A single turn carries every row of the set below to another of its rows. Some are shown first; where does it send the rows asked next?
Z_977: [ 1.34 -3.18 -0.32  1.35 -0.80  0.17  1.03 -2.87  1.93  0.00 -0.51  0.66
 -1.08  0.28  0.14]
Z_86: [-0.31 -1.68 -1.59  0.88  0.98 -0.13 -2.46 -2.67 -0.27 -0.01  1.20 -1.46
 -3.67  1.87  0.61]
Z_578: [ 0.09 -0.25  1.64  2.44  1.03 -0.77 -2.43  0.70 -1.98 -1.28  0.09 -0.95
 -1.77  3.81  0.23]
Z_209: [-1.05 -1.17 -1.79  0.62 -4.58 -0.42  1.42 -0.05 -0.51 -2.00 -0.58 -2.25
 -2.79  1.93 -0.18]
Z_534: [-0.42 -0.50  1.03 -0.63 -0.92  0.03 -2.04  1.91 -1.34 -1.67  0.99 -1.32
  1.19  1.37 -0.50]
Z_56: [ 0.50 -1.08  2.52  3.56 -1.76  0.01  0.64 -0.41  0.90 -0.73  0.67  0.76
  1.15  2.27 -0.36]
Z_160: [ 0.21 -2.80  1.87  2.85 -0.75  0.42  0.77 -0.19 -0.90 -1.05 -2.74 -1.02
 -2.73  1.47 -1.68]
Z_235: [-0.39 -0.97  1.91  0.07  0.09  0.48 -2.38  1.18 -1.19 -1.20  1.06 -1.24
  1.14  1.12 -1.10]
Z_603: [-0.25 -1.08 -3.13 -0.22 -0.35 -0.75 -1.93 -1.41 -0.78 -0.83  0.64 -1.63
 -3.58  2.22  1.47]
Z_388: [-0.02 -0.08  1.31  2.51 -3.44 -0.47  1.17  0.11  0.87 -1.35  1.41  0.18
  1.26  2.80  0.18]
Z_540: [-0.15 -1.12  1.41 -0.34 -0.06  0.24 -2.23  1.88 -1.49 -1.53  0.23 -1.04
  1.06  1.18 -0.64]
Z_164: [ 0.25 -1.88 -2.40  0.38  0.90 -0.33 -2.24 -1.64 -0.81 -0.31 -0.21 -1.25
 -3.73  1.85  1.17]
Z_118: [-2.43  0.60 -2.02  3.48 -1.09  0.27  1.23 -1.26  0.09  1.07 -0.02 -1.18
 -1.14  1.71  2.22]
Z_987: [ 0.87 -0.63  0.49  1.94 -3.30 -0.71  1.42  1.57  0.13 -1.89 -0.68  0.64
  1.09  2.72  0.94]
Z_154: [ 0.15 -3.01 -0.94  1.76 -2.07  0.42  0.92  0.10 -1.01 -1.22 -3.18 -1.22
 -3.21  0.91 -0.47]
Z_394: [-0.69 -0.86 -2.29  0.21 -0.32 -0.56 -2.19 -2.35 -0.15 -0.48  2.02 -1.90
 -3.56  2.32  1.01]
Z_740: [-0.30 -2.52 -1.08 -1.35  0.16  0.98 -2.38 -0.79 -0.33 -0.38  0.58 -1.24
 -0.48 -0.49 -0.43]
Z_570: [-2.06  0.34 -2.36  3.24 -1.06  0.18  1.45 -0.55 -0.30  0.90 -0.91 -0.88
 -1.24  1.72  2.65]
Z_374: [-0.60 -3.04  1.11  3.38 -1.11  1.08  0.35 -2.27  0.00  0.05 -0.96 -1.39
 -3.10  0.74 -1.87]
Z_834: [-0.72  0.56  0.58  0.92  1.19 -2.24  2.98 -0.84 -0.03 -0.94 -1.50 -0.99
 -1.54  2.64  1.14]
Z_588: [-0.66 -2.00 -1.01 -1.35 -0.18  0.84 -2.26 -1.17 -0.02 -0.38  1.62 -1.50
 -0.46 -0.37 -0.59]
Z_853: [ 0.36 -1.88 -0.58  0.94 -2.16 -0.22  1.24 -3.39  2.52 -0.21  1.65  0.03
 -0.88  0.73  0.07]
Z_202: [ 0.61 -1.59 -2.12 -0.19 -3.11 -0.71  1.76 -1.93  2.05 -1.15  0.70 -0.01
 -0.82  1.11  0.87]
Z_814: [-0.84 -0.43  1.53 -0.41 -0.73  0.15 -2.22  1.30 -1.16 -1.54  1.70 -1.44
  1.21  1.37 -0.93]
Z_245: [-0.22 -2.16 -1.82 -1.89 -0.49  0.59 -2.06 -0.32 -0.52 -0.89  0.57 -1.41
 -0.47 -0.42 -0.10]
Z_421: [-1.23  1.13  0.54  0.72  0.56 -2.44  3.05 -1.14  0.34 -1.07 -0.64 -1.19
 -1.34  3.03  1.09]
Z_442: [-0.77  0.36  1.29  1.43  1.57 -2.09  2.75 -1.47  0.22 -0.46 -1.09 -0.91
 -1.43  2.58  0.63]
Z_80: [-0.17 -1.37 -0.35  0.88 -3.23 -0.66  1.56  1.31 -1.31 -2.53 -2.40 -1.67
 -2.53  2.27 -0.35]
Z_625: [ 1.27 -1.75  1.64  3.10 -1.47  0.03  0.81  0.90  0.09 -1.17 -1.45  1.13
  0.81  2.05  0.41]
Z_443: [-0.58  0.93  0.61  1.38 -0.57 -1.45 -2.05  1.07 -1.80 -2.02  1.24 -1.59
 -1.57  4.40  0.65]
Z_832: [-1.73 -0.08 -1.91  3.76 -0.18  0.36  1.23 -0.73 -0.22  1.13 -1.22 -0.76
 -1.34  1.38  2.37]
Z_610: [ 1.50 -2.76 -2.03  0.17 -1.71 -0.29  1.71 -1.42  1.48 -0.92 -1.49  0.69
 -1.08  0.53  1.03]
Z_621: [-1.28 -1.31  2.59  3.21 -1.93  0.21  0.64 -1.94  0.14 -0.80  0.84 -1.89
 -2.33  1.92 -2.47]
Z_349: [-0.65  0.47  1.71  2.31  0.23 -0.91 -2.39  0.12 -1.55 -1.27  1.68 -1.48
 -1.58  4.10  0.03]
Z_440: [-1.54 -0.07  0.52  1.30 -4.45 -0.79  1.42 -0.44 -0.29 -2.27  0.98 -2.36
 -2.14  2.85 -1.23]
Z_548: [-2.15  0.10 -1.38  3.94 -0.31  0.49  1.00 -1.42  0.10  1.43 -0.32 -0.90
 -1.25  1.49  2.01]
Z_543: [-1.09  0.91  1.14  1.26  1.05 -2.34  2.85 -1.74  0.49 -0.60 -0.28 -1.21
 -1.41  2.78  0.61]
Z_216: [-0.72 -1.73 -1.62 -1.94 -0.85  0.60 -2.10 -0.72 -0.03 -0.77  1.56 -1.75
 -0.43 -0.27 -0.22]
Z_248: [-1.94 -1.06  0.14  2.06 -3.64  0.20  0.78 -2.40  0.56 -0.60  1.68 -2.32
 -2.78  1.59 -1.72]
Z_519: [ 0.08  0.06  0.66  1.65  0.15 -1.21 -2.14  1.60 -2.26 -1.83 -0.33 -1.07
 -1.73  4.05  0.86]

Z_421 goes to Z_548
Z_209 goes to Z_621
Now these:
Z_740 goes to Z_534
Z_977 goes to Z_987
Z_349 goes to Z_164

A single turn carries every row of the set below to another of its rows. Some are shown first; where does it send the rows asked next?
Z_279: [ 0.69  0.62 -1.40 -2.71 -0.79  1.26  3.23  0.88  0.20  0.81 -0.10 -0.25
 -1.21  0.83]
Z_912: [-2.30 -0.90 -1.47 -0.97 -0.73  2.49  0.03  2.08 -1.95 -0.23 -0.92 -1.59
  1.83  0.26]
Z_266: [ 2.39 -0.47 -1.73  0.96 -0.38  0.25  1.68  1.17 -1.74 -2.58 -0.61 -0.47
  0.97 -0.55]
Z_529: [ 4.50 -1.21  0.20  0.88  0.71  1.00  0.40  1.02 -1.59 -0.70  0.11 -0.61
 -0.05  1.50]
Z_85: [-1.53  0.85 -0.77  0.24 -1.12  3.00  1.83 -1.50  0.65 -0.78  0.52 -0.49
 -1.26  0.53]
Z_305: [ 3.32 -0.35 -1.68 -1.04 -0.76 -0.25  0.71  1.85 -0.40 -0.98 -1.09  0.76
  0.39  0.79]
Z_687: [ 0.62  1.31 -0.06 -1.13  1.78  1.28 -0.24  0.66 -3.62  0.47 -2.79 -1.18
  0.71 -0.24]
Z_898: [ 0.06  0.79 -1.01 -0.34 -1.62  0.88  0.25  0.40 -1.30 -2.08  3.11 -1.93
  2.83 -0.24]
Z_941: [ 4.59  0.21  0.68  0.27  1.29  0.17  0.61 -0.47 -0.83  0.65  0.16  0.81
  0.95  1.00]
Z_495: [-0.18  1.82  1.33  1.10  0.90  0.07 -0.47 -2.05 -0.81 -0.05  1.10 -2.56
  3.40  2.00]
Z_661: [ 4.72  1.02  0.00 -1.33 -0.28  1.32  1.74 -0.22  0.38 -0.91  0.68 -0.72
  1.92  1.65]
Z_419: [ 2.45 -0.75 -0.18  0.11  0.73  0.62  1.53  0.77  0.72  1.94 -2.00 -1.35
 -0.74  2.27]
Z_676: [ 0.08  1.05 -0.29 -1.35  0.51  1.53  2.58 -1.50 -1.65  3.36  1.58  0.23
  2.04  0.94]
Z_268: [ 1.44  1.45  0.02  0.11  1.61  1.47  1.03 -0.62  2.41  0.85 -1.15 -0.49
  0.26  3.16]
Z_19: [-0.71  0.32  0.13  0.42  0.20  4.31  2.02 -0.08 -2.46 -1.23  0.26  0.61
  0.78 -0.48]
Z_436: [-3.81  0.32 -1.00 -0.65 -0.03  2.61  0.05 -0.21 -1.62 -0.07 -0.28 -0.98
  1.41  1.18]
Z_935: [ 2.88 -0.71 -0.01 -1.53 -0.05  0.84  0.24  0.72 -2.54  1.20 -0.94 -2.40
  3.75  2.21]
Z_438: [-1.70 -2.13 -0.48  1.09  0.09  1.75  0.15  1.31 -0.93 -2.03  0.59 -1.75
  2.57  1.98]
Z_183: [-0.39 -1.94  0.41 -1.68 -0.17  1.91  0.24  2.08 -0.05 -1.80 -0.70 -1.81
  1.93  2.73]
Z_136: [-0.16  1.21 -1.38 -1.89  1.65  2.24  0.97  1.75 -0.36  1.67 -0.09  0.87
 -1.09  0.93]
Z_18: [-0.16 -0.07 -0.68 -2.09  0.22 -0.70 -0.39  0.05 -1.23  0.05  3.52 -1.68
  3.11  1.66]
Z_133: [ 1.12 -1.12  2.06  0.36  0.11  4.78  1.22 -0.57 -1.76  0.21  0.17 -0.49
  0.60  0.49]
Z_182: [ 0.93  0.10  0.47  1.25  0.65  0.56 -1.15 -0.93 -1.81 -1.33  1.34 -3.50
  3.54  1.22]
Z_131: [ 2.23  1.22  2.06 -0.47  1.14  0.83 -1.13 -2.75 -1.57  0.53  1.74 -1.81
  1.31  0.68]
Z_184: [ 0.05 -0.15 -2.08  1.45 -0.27 -1.33  2.28 -0.87  0.95  0.74  0.45 -1.90
  2.02  2.11]
Z_574: [-1.27  0.57 -0.26 -0.79 -0.28 -0.34  0.28 -1.71 -2.90 -1.02  1.82  0.67
  2.73 -0.24]
Z_545: [ 1.86  1.01  1.21 -1.11  2.21  0.46 -0.13  0.35 -3.43  1.18 -0.33  0.60
  2.85  1.72]
Z_952: [-0.72  0.32 -1.04 -0.45 -0.49  2.14 -0.85  0.38 -3.39 -1.67  2.50 -0.84
  2.75 -0.30]
Z_648: [ 2.26  0.95  0.74 -1.62  2.02 -1.12  0.12 -0.34 -1.90  0.37 -0.09 -1.30
  3.95  1.73]
Z_641: [ 0.53  1.50 -1.20 -2.77  0.16  1.05  2.64 -1.81  0.34  0.81  0.66  0.68
 -0.68  0.57]
Z_468: [-0.46 -0.04 -0.80  0.51  0.01  2.69  0.95  0.93 -0.80 -1.06  1.19 -1.84
 -2.24 -0.87]
Z_395: [-3.20  0.01 -0.38 -0.56  0.05 -0.07  1.30 -0.24 -1.11 -1.53 -0.08 -3.01
  0.91  0.51]
Z_948: [-1.13 -0.03 -0.28  0.95  0.06  3.86  0.28 -1.61 -0.39  0.53 -0.91  0.11
 -0.83 -0.12]
Z_897: [ 0.58  1.07 -1.16 -2.52 -0.59 -0.18 -0.83  0.09  0.61 -1.42  3.14 -0.42
  1.14  1.82]
Z_573: [ 1.31  0.99 -2.45  0.95 -1.21  0.06  1.47 -0.65  1.66  1.05  0.39 -1.88
 -0.68  1.64]
Z_613: [ 2.15  0.04  1.67 -1.10  1.79  0.82 -0.65 -0.11 -1.79  0.23 -3.18 -0.91
  1.32  1.43]
Z_672: [ 1.78 -0.63 -1.24 -1.30  0.42 -0.62  2.18  0.29  1.08  0.44 -0.96 -2.68
 -0.17  2.99]
Z_502: [ 0.38  2.47  0.42  0.20  1.13  1.02 -2.09 -2.42 -0.60  1.07  0.90 -1.99
 -0.22  1.18]
Z_888: [ 1.17 -0.99  0.57  1.95 -0.27  1.06 -1.54 -1.96 -2.77  0.68  0.46 -1.10
  2.78  1.23]
Z_769: [-1.39  2.55 -1.12 -1.32  0.34  2.24  2.77 -1.06 -1.06  2.34 -0.39 -1.23
  0.49  0.83]

Z_641 goes to Z_672
Z_305 goes to Z_613
Z_888 goes to Z_574
Now these:
Z_419 goes to Z_941
Z_687 goes to Z_502

A single turn carries every row of the set below to another of its rows. Some are shown first; where does it send the rows asked next?
Z_974: [-1.41 -2.25 -0.63  0.05  4.62 -0.12 -1.16  2.90  0.83 -0.47 -0.56 -2.19
 -2.45 -0.24  1.36  1.86]
Z_439: [-0.38 -1.20 -2.83  1.52  1.37  1.67 -0.86 -1.63  1.07  2.02  1.43 -0.77
 -1.03 -1.08 -0.66  0.02]
Z_217: [-1.17 -1.50 -3.53  1.35  3.85  2.07 -2.60  0.70  0.93 -0.21  0.69  0.22
 -1.11 -1.05 -0.65  0.59]
Z_5: [-1.05 -1.24 -1.07  0.01  4.43  2.36 -0.87  1.79  0.76 -1.02  0.55  2.30
 -1.31 -1.47 -1.42  0.50]
Z_962: [-1.69 -1.28 -0.25 -0.61  4.55  0.66 -0.37  2.74 -1.09 -1.01  0.90 -1.79
 -2.05 -0.16  1.60  1.54]
Z_256: [-0.10  0.13  0.90  0.38  1.84  3.87 -0.27 -0.50  0.05 -0.09  2.82 -2.27
 -1.23  0.23 -0.62  0.87]
Z_644: [-0.75 -1.32 -1.47  1.78  0.88  1.03  0.68 -1.30  2.66  2.04  0.05 -1.40
 -2.09 -0.48 -1.66 -0.48]
Z_863: [-2.96  0.08 -1.11  1.29  3.95 -0.73  0.90  3.80 -0.06  0.44 -0.02 -0.18
 -1.72  0.90  1.90  2.20]
Z_465: [ 0.04 -0.15 -2.56  1.13  1.06  2.74 -1.89 -0.49 -0.90  0.64  2.41  0.14
 -1.14  0.03  0.86  1.59]
Z_39: [-0.65 -0.88 -2.30 -0.30  2.78  0.57 -2.23  3.37  0.46 -0.17 -1.59  1.19
 -0.37 -1.32 -0.65 -0.44]
Z_497: [ 1.82  0.11  2.45  0.56  0.99  1.27 -0.14  1.40  1.22  0.65  0.05  2.08
 -0.84 -0.32 -2.25  0.32]
Z_462: [-1.06  0.51 -0.11  1.54  3.86  0.35 -1.86  4.78  0.22 -0.10  0.36 -1.68
 -0.59  1.07  1.37  2.71]
Z_276: [-1.06 -1.30 -0.28  1.44  4.80  1.80 -0.88  0.60  0.51 -0.54  2.43 -3.29
 -2.43  0.39  0.08  1.62]
Z_597: [-0.11  1.45  1.04  1.72  0.29 -0.74  0.46  3.79  0.84 -0.51  1.42 -1.04
 -3.57  2.40  0.01  2.30]
Z_670: [-0.90 -2.24 -0.38  1.54  1.55  0.96  0.68  0.60  3.01  0.11 -0.91 -0.49
 -4.34 -0.22 -0.36  2.06]
Z_757: [ 1.58  0.80  2.99  0.76  0.86  2.25  0.43  1.13 -0.08 -0.90  2.01 -1.26
 -1.69  0.07 -1.96  0.63]
Z_225: [-1.20  1.42  0.11  2.61 -0.45 -1.17  0.12  2.30  0.49 -0.95  0.84 -1.84
 -2.88  2.02  0.64  2.20]
Z_635: [-1.07  0.43 -2.16  1.15  3.68 -1.25  0.23  4.66 -0.25  1.30  0.19  1.50
 -0.98 -0.49 -0.21  0.32]
Z_805: [-0.33  1.98 -1.19  1.45  1.93 -0.61  0.67  5.35  0.64  1.37  0.06 -0.68
 -1.43  0.63 -2.25 -0.98]
Z_969: [-1.27  0.10 -0.88  2.01  1.15 -1.58 -0.48  2.46  0.08 -1.20  0.83  0.56
 -3.14  0.60  1.78  3.29]
Z_600: [ 0.31  0.42 -0.14  1.68  1.63 -0.62 -1.56  3.82  0.17 -0.97  1.76  0.25
 -3.02  0.99  1.22  3.49]
Z_583: [ 0.92 -0.80  1.59  0.02  2.29  2.65 -0.31  0.77  1.64  0.20  0.74  1.81
 -0.59 -1.46 -2.25  0.39]
Z_598: [-1.16  0.21 -2.18  1.87  1.24  1.17 -1.21  0.04  1.85  1.44 -0.87  0.25
  0.33  0.69 -2.47 -1.76]
Z_902: [-1.28 -0.28  0.85  0.70  2.31 -0.51  0.57  2.16  0.90  1.42 -0.12 -4.39
 -2.06  2.58 -0.04 -0.18]
Z_265: [ 0.88  1.31 -1.83  2.00  0.27 -0.92 -2.47  3.42 -0.17 -0.68  1.23  1.25
 -1.46  0.00 -0.09  1.79]
Z_98: [-0.83 -0.33 -3.41 -0.79  2.85  1.00 -1.69  3.06 -1.04  0.31  0.18  0.98
 -0.68 -0.99 -0.19 -0.65]
Z_685: [ 0.38 -0.19 -2.70  2.15 -0.16  0.35 -0.63 -1.30  0.20  2.30  1.32 -0.64
 -1.20  0.24 -0.46 -0.26]
Z_34: [ 0.23  0.15  0.35  0.55  1.49  3.63 -0.77  0.61 -0.78 -1.38  2.89 -1.67
 -2.28  0.06  0.22  2.21]
Z_307: [ 0.27 -1.79  0.59  0.56  1.66  1.42 -0.49  1.42  2.53  0.36 -1.15  2.71
 -2.30 -0.48 -1.03  1.78]
Z_185: [ 0.15  2.52 -1.10  2.46 -1.45 -1.06 -0.90  2.84  0.20 -0.42  0.73 -0.52
 -1.51  1.20 -0.82  0.63]
Z_195: [-1.81 -0.19  1.48  2.06  2.19  0.20  1.36 -0.17  2.09  0.95 -0.46 -2.31
 -1.21  1.92 -1.97 -0.76]
Z_595: [-0.23  1.24 -0.46  0.38  2.09  2.49 -0.54  1.39  0.49  1.09  0.98  1.48
  0.27  0.92 -3.11 -1.92]
Z_565: [-1.78  2.36 -1.75  2.45  0.81 -0.66 -0.01  3.51 -0.48 -0.18 -0.62 -1.70
  0.31 -0.10 -1.15 -0.88]
Z_707: [-0.35 -1.00 -1.12  2.47  0.29 -0.16  1.20 -0.79  1.81  1.48  0.17 -2.43
 -3.45  0.17 -0.85  0.38]
Z_386: [-0.75  1.11 -1.94  2.00  2.88 -0.67 -2.23  4.07 -0.74 -0.01 -0.07 -0.12
  0.92 -0.88  0.34  0.80]
Z_919: [-1.12  1.70  0.61  1.53  2.52  0.61  0.07  5.42  1.05  0.57  0.21 -2.95
 -1.74  2.23 -0.53  1.03]
Z_61: [-0.36 -2.18  1.42  0.35  2.87  2.23  0.22  0.52  2.90  0.60 -0.37  1.05
 -2.04 -1.00 -1.03  1.59]
Z_29: [ 0.95  0.64  1.96  0.26  1.38  3.40  0.02  0.34  0.75  0.06  2.12 -0.55
 -0.51 -0.57 -2.38 -0.39]
Z_300: [-3.42  1.64 -0.43  2.01  1.67 -0.16  1.73  3.27  0.04 -0.14 -0.53 -2.57
 -1.31  1.61  0.48  0.75]
Z_524: [ 0.19  2.10 -0.52  1.78 -0.89 -1.44  0.53  3.71  0.66  0.17  0.69  0.88
 -2.68  1.32 -1.49  0.34]
Z_489: [-0.39  0.91  1.52  1.26  2.58  1.65  0.51  0.53  0.64  1.17  2.14 -2.99
 -0.93  2.47 -1.93 -0.82]
Z_452: [-1.06 -2.06  0.51  1.23  1.82  1.72  1.06 -0.43  3.60  1.17 -0.62 -1.16
 -3.04 -0.08 -1.29  0.95]
Z_278: [-0.59  1.12 -1.71  0.10  0.52  0.29 -0.29  2.45  0.22  2.28 -0.32 -1.33
 -0.28  1.78 -1.77 -2.60]
Z_803: [-0.47 -1.00 -1.55  0.84  2.29  3.18 -1.17 -1.28  0.18  0.77  2.70 -1.52
 -1.12 -0.43  0.56  1.34]
Z_223: [-0.84  1.26 -0.04 -0.04  0.43  0.35 -0.28  2.77  0.37  0.90 -1.57 -0.58
  0.49  1.15 -2.08 -2.20]
Z_817: [-1.98 -1.98  1.53  1.09  4.92  1.02  0.89  0.73  1.49 -1.19  0.44 -1.34
 -2.68 -0.17 -0.32  1.66]
Z_228: [-0.17  0.72 -2.03  1.62  0.32 -1.78 -0.58  3.19  0.15 -0.35  0.52  2.59
 -2.41 -0.22 -0.05  1.56]
Z_520: [-1.57  0.39  2.46  0.05  2.32  0.23  1.17  2.23 -0.18 -0.01 -0.03 -3.57
 -1.24  2.01 -0.16 -0.25]

Z_34 goes to Z_307
Z_386 goes to Z_805
Z_817 goes to Z_217
Now these:
Z_256 goes to Z_61
Z_39 goes to Z_278
Z_228 goes to Z_185

